One vector is turned by the same rotation once a tick. Each row is the vector after some number of ticks, and that number follows the row.
The counts run from 0 to 558.
.13	-.11	.19	-.03	-.02	-.01	.01	.22	-.04	.23	.03	-.13	.02	-.12	.01	.23	-.06	-.07	-.08	.18	.10	-.06	-.05	.24	.03	.13	.30	-.22	.33	-.07	-.20	-.15	-.04	-.02	.06	.02	-.16	.05	.19	.00	-.04 -> 94
.04	-.08	.00	.02	-.01	-.09	.04	.31	-.03	.17	.02	.04	.02	-.05	.03	.21	.02	.00	-.27	.03	.08	-.03	.04	.13	-.25	.21	.19	-.23	.11	.01	-.11	.01	-.18	.01	.01	.05	-.34	.29	.07	-.01	.18 -> 319
.17	.27	-.02	.01	.18	.04	-.03	.02	.09	.20	.03	.02	.08	-.19	.32	-.01	.06	-.05	-.10	.10	.03	.09	.10	.09	.36	.02	.00	.04	-.05	-.10	-.05	.00	.02	-.22	.20	.18	.33	-.02	.11	-.18	-.06 -> 242
.05	.08	-.24	.19	.05	.12	.17	-.14	.06	.05	-.08	.31	.02	-.20	-.22	.06	.14	.06	-.10	.01	.22	.24	.16	-.05	.17	-.11	.24	-.04	.04	.17	.02	.09	-.13	-.04	.01	.01	-.12	.22	-.11	-.10	.23 -> 380
.00	.11	.20	-.02	-.13	.07	-.11	.35	.06	.25	.25	-.14	-.23	-.07	.24	.10	-.06	.01	-.17	.05	-.08	-.02	.05	.20	-.19	.03	-.03	.00	-.07	-.13	.07	-.06	.18	-.15	.14	-.07	-.08	.16	.17	.12	-.14 -> 459
-.02	.05	.09	-.01	.10	.10	-.05	.24	.23	.09	.18	-.20	.02	-.09	.25	.10	-.16	.06	-.12	-.08	.06	-.07	.15	.21	.16	.04	-.07	.15	.06	-.09	.22	-.10	.05	-.16	.23	-.19	-.15	.23	.00	.07	-.16 -> 233
.19	-.13	.13	.08	.03	-.04	.04	.13	-.03	.04	.17	-.22	.12	-.32	.12	.16	-.01	.01	-.13	-.02	.14	-.14	.05	.13	.15	.01	.29	-.02	.26	.08	.03	-.26	-.14	-.05	-.07	.01	-.14	.22	.14	.00	.14 -> 0
.04	-.01	-.11	-.05	-.24	.16	.05	.10	.06	.20	-.08	-.02	.20	.28	.04	.34	.11	.01	-.27	-.02	-.06	.20	.16	.00	-.24	.02	-.02	.11	-.18	-.05	.00	.01	-.18	-.09	.10	-.12	.18	-.01	.22	-.01	-.02 -> 23
.04	.23	.04	.07	.08	-.01	-.14	.06	-.01	.06	.18	.26	-.27	-.15	.08	-.02	.10	-.04	-.14	-.04	.05	.08	.06	-.06	-.21	.12	.06	-.15	-.11	.16	-.05	-.05	.02	.14	.00	.33	-.24	.21	-.10	.10	.21 -> 216
.08	-.20	-.16	.05	-.06	-.02	.04	-.13	.03	.06	.38	.08	-.21	-.21	-.06	.15	.22	-.01	-.18	-.09	.18	.18	.12	-.12	-.16	-.07	.12	.00	-.11	.06	-.21	-.01	.20	-.14	.01	-.06	.02	.00	-.16	.06	.22 -> 222
-.15	-.08	-.21	.13	.09	-.04	-.03	-.12	.16	.05	-.10	-.12	.08	-.11	.25	.05	-.04	-.09	-.02	.24	.25	-.11	-.14	.16	.25	.20	.03	-.21	-.13	-.03	-.03	-.20	-.13	.06	.00	.13	.11	-.14	.28	-.05	-.15 -> 470
-.01	.08	-.12	-.09	-.07	.05	-.01	.28	.16	.38	-.01	.00	-.01	-.06	.29	.10	-.03	.14	-.17	.07	.01	.09	.17	.15	.00	.05	-.05	.02	.06	-.17	-.09	.07	.01	-.25	.37	-.20	-.15	.14	-.01	.03	-.06 -> 186
.13	-.09	.06	-.06	.03	.00	.15	.23	.12	.25	-.09	-.07	.23	-.09	.04	.32	-.20	.10	-.22	.14	.00	.01	.14	.30	.03	-.02	.11	-.01	.17	-.10	-.16	-.03	.02	-.09	.16	-.14	-.01	.06	.14	-.09	-.10 -> 523
-.05	-.23	-.04	-.05	-.06	.04	-.05	.08	.01	.09	.01	-.12	.06	.17	-.04	.37	.01	-.09	-.08	.00	.22	.01	.11	.02	-.13	.34	.16	-.28	.12	.02	-.10	-.17	-.22	.08	.10	-.08	-.28	-.01	.04	.13	.01 -> 321
-.05	-.11	-.08	.18	-.17	.22	.05	-.25	-.01	.11	.03	.06	-.21	-.08	-.21	.23	.07	-.12	.11	.25	.27	.08	-.07	.08	.04	-.08	.36	-.13	.00	.12	-.15	-.11	.10	.05	-.12	.04	-.03	-.05	.14	.06	-.04 -> 425
.12	-.06	-.03	-.23	-.07	.07	-.14	.03	.16	.05	.23	.00	-.03	.10	.10	.10	.12	-.01	-.26	-.26	.01	.32	.21	-.17	-.12	.13	-.18	-.02	.05	-.06	-.18	-.07	.10	-.09	.18	-.07	.05	-.10	-.20	.07	.04 -> 119
.18	-.06	-.02	-.21	.04	-.07	.07	.17	.14	.17	-.18	.12	.26	-.09	.04	.12	-.01	.01	-.36	.06	-.05	.22	.06	.09	-.05	.05	-.04	-.13	.18	-.08	-.35	-.01	-.02	-.02	.07	.06	.10	-.10	.05	-.17	.05 -> 251
-.01	.01	-.15	-.02	.05	-.02	-.11	-.17	.10	.11	-.28	.19	.09	-.13	.09	.16	.02	-.03	.02	.24	.29	.05	-.04	.02	.04	.11	.10	-.22	-.02	.19	-.31	-.19	-.04	.31	-.03	.24	-.08	-.07	-.02	.05	.04 -> 151
-.04	.01	-.23	.18	.13	-.06	.06	-.01	.23	-.03	.31	.11	-.14	-.37	.11	-.17	.09	.08	-.31	-.06	.11	.14	.06	-.01	.05	-.10	-.12	-.01	-.24	-.04	.03	.05	.07	-.16	-.08	.04	.06	.10	.00	-.05	.18 -> 176
.11	-.02	-.08	-.13	-.04	.11	-.03	.08	.10	.02	-.02	.01	.20	.18	-.01	.23	.10	.03	-.29	-.32	-.06	.29	.27	-.18	-.06	.10	-.09	.00	-.02	.06	.07	-.05	-.32	-.02	.06	-.08	.00	.08	-.02	.03	.12 -> 117
.21	.20	.22	.06	-.04	.19	-.08	-.08	.05	-.01	.22	-.09	-.04	.02	.02	.24	.05	-.09	-.05	-.12	-.10	.16	.20	-.05	.11	-.06	-.01	.16	-.23	.04	.25	-.16	.00	-.05	-.06	.11	.36	.03	.19	.01	-.15 -> 398
.02	.23	.09	.02	.08	-.06	-.17	.19	.06	.09	.25	-.05	-.18	-.13	.30	-.03	.03	-.08	-.14	-.10	-.11	.04	.13	-.06	.10	.25	-.11	-.23	-.09	-.05	.25	-.11	-.16	-.14	.09	.15	-.02	.13	.14	.11	.01 -> 507
-.08	.08	-.01	-.15	-.19	.23	-.18	.13	.16	.16	-.21	.11	-.07	.14	.14	.09	.02	-.04	-.13	.17	.12	.17	-.09	.05	-.28	.04	.01	-.06	.07	.01	-.27	-.05	.09	.21	-.02	.08	-.24	-.03	.08	.09	-.12 -> 254
.00	-.25	-.10	-.11	-.22	-.02	.09	.07	.24	.04	.17	-.06	.09	.00	-.17	.26	-.01	.05	-.32	-.12	-.11	.30	.21	-.07	-.16	-.05	-.14	-.11	-.05	-.10	-.06	-.09	.01	-.05	-.05	-.29	.12	-.14	.11	.14	.00 -> 455
.15	.11	.18	-.03	.30	.21	-.03	-.11	.18	.02	-.02	-.01	.10	.09	.02	.24	-.13	-.13	-.05	.03	.21	-.02	-.01	.19	.23	.06	-.01	.07	.06	-.01	-.15	-.13	.24	.09	.08	.17	.17	-.14	-.03	-.19	-.21 -> 532
.03	.05	.11	-.10	-.09	.04	-.22	.06	.24	-.02	.09	.02	-.01	-.28	.11	.10	-.20	.03	-.09	-.01	-.08	.07	.06	.02	-.06	-.15	-.13	.06	.01	.10	.06	-.29	.19	.29	-.19	.00	-.12	.09	.00	.32	-.07 -> 394
-.03	.08	-.12	-.01	-.12	.01	-.10	-.20	.12	.12	.13	.13	-.19	-.30	-.04	.07	.05	.00	.13	.10	-.05	.29	.17	-.24	.18	-.04	.04	-.30	-.01	.13	.05	-.18	-.09	.07	.01	.00	.00	-.01	.04	.31	.09 -> 284
.00	.09	-.22	.17	.01	.14	.09	-.20	.08	.02	.02	.27	-.16	-.23	-.22	.00	.17	.01	-.03	.08	.22	.25	.05	-.14	.22	-.06	.20	-.19	.01	.17	-.04	.03	-.15	-.01	-.05	.13	-.09	.11	-.01	-.02	.19 -> 379
.17	-.09	.08	-.04	.21	.06	.10	.09	.14	-.09	-.09	-.03	.29	-.04	-.02	.13	-.07	-.01	-.31	-.07	.20	.02	-.11	.22	.12	.02	.07	.01	.18	-.06	-.20	-.07	-.01	.07	-.12	.14	.12	-.04	.15	-.33	-.04 -> 204
-.21	-.13	-.32	-.03	.01	.08	.06	.01	.35	-.02	.04	.01	.07	.06	.01	-.08	.06	.03	-.36	-.08	.13	.28	-.03	.03	-.04	.06	-.25	-.14	-.11	-.19	-.06	.06	.04	-.17	.01	-.12	.09	-.16	.07	-.16	-.06 -> 409
.20	.15	.15	-.17	.26	.08	-.19	-.02	.16	-.13	.20	.04	-.02	-.14	.08	-.06	.02	-.11	-.13	-.22	.13	.18	.04	-.09	.30	.06	-.10	-.05	.22	.03	-.15	-.19	.10	.08	.02	.22	.01	-.06	-.16	-.06	.01 -> 439
.19	.22	.30	.06	.19	.31	.05	.07	.04	.05	.13	.06	-.12	-.03	-.16	.16	-.12	-.03	-.02	.00	.14	.07	.06	.18	.22	-.06	.22	.09	.19	.03	.04	-.01	.15	-.04	.12	.03	-.11	.19	-.07	-.15	-.14 -> 100
.19	.05	.18	-.12	.06	.01	-.14	-.07	.02	.07	.07	.19	-.13	-.24	-.01	.14	-.02	-.06	-.05	.06	.10	.13	.03	-.02	-.07	-.04	.12	-.11	.12	.14	-.34	-.20	.27	.26	-.04	.26	-.11	.02	-.14	.10	.07 -> 487
.00	-.24	-.02	-.04	-.10	.12	-.05	-.06	.18	-.13	.06	-.26	.10	-.11	.06	.12	-.04	-.04	-.04	-.05	.23	.01	.03	-.01	.26	.02	.12	-.03	.20	.06	.10	-.40	-.19	.14	-.12	-.15	-.15	.05	.15	.14	-.06 -> 2
.10	-.01	.07	-.12	-.09	.13	-.12	.05	-.06	-.01	.19	.00	-.06	.18	-.03	.18	.22	-.14	-.20	-.22	.01	.25	.11	-.20	-.10	.28	.12	-.25	.12	.02	-.04	-.11	-.30	-.04	.05	.08	-.09	-.01	-.01	.02	.13 -> 547
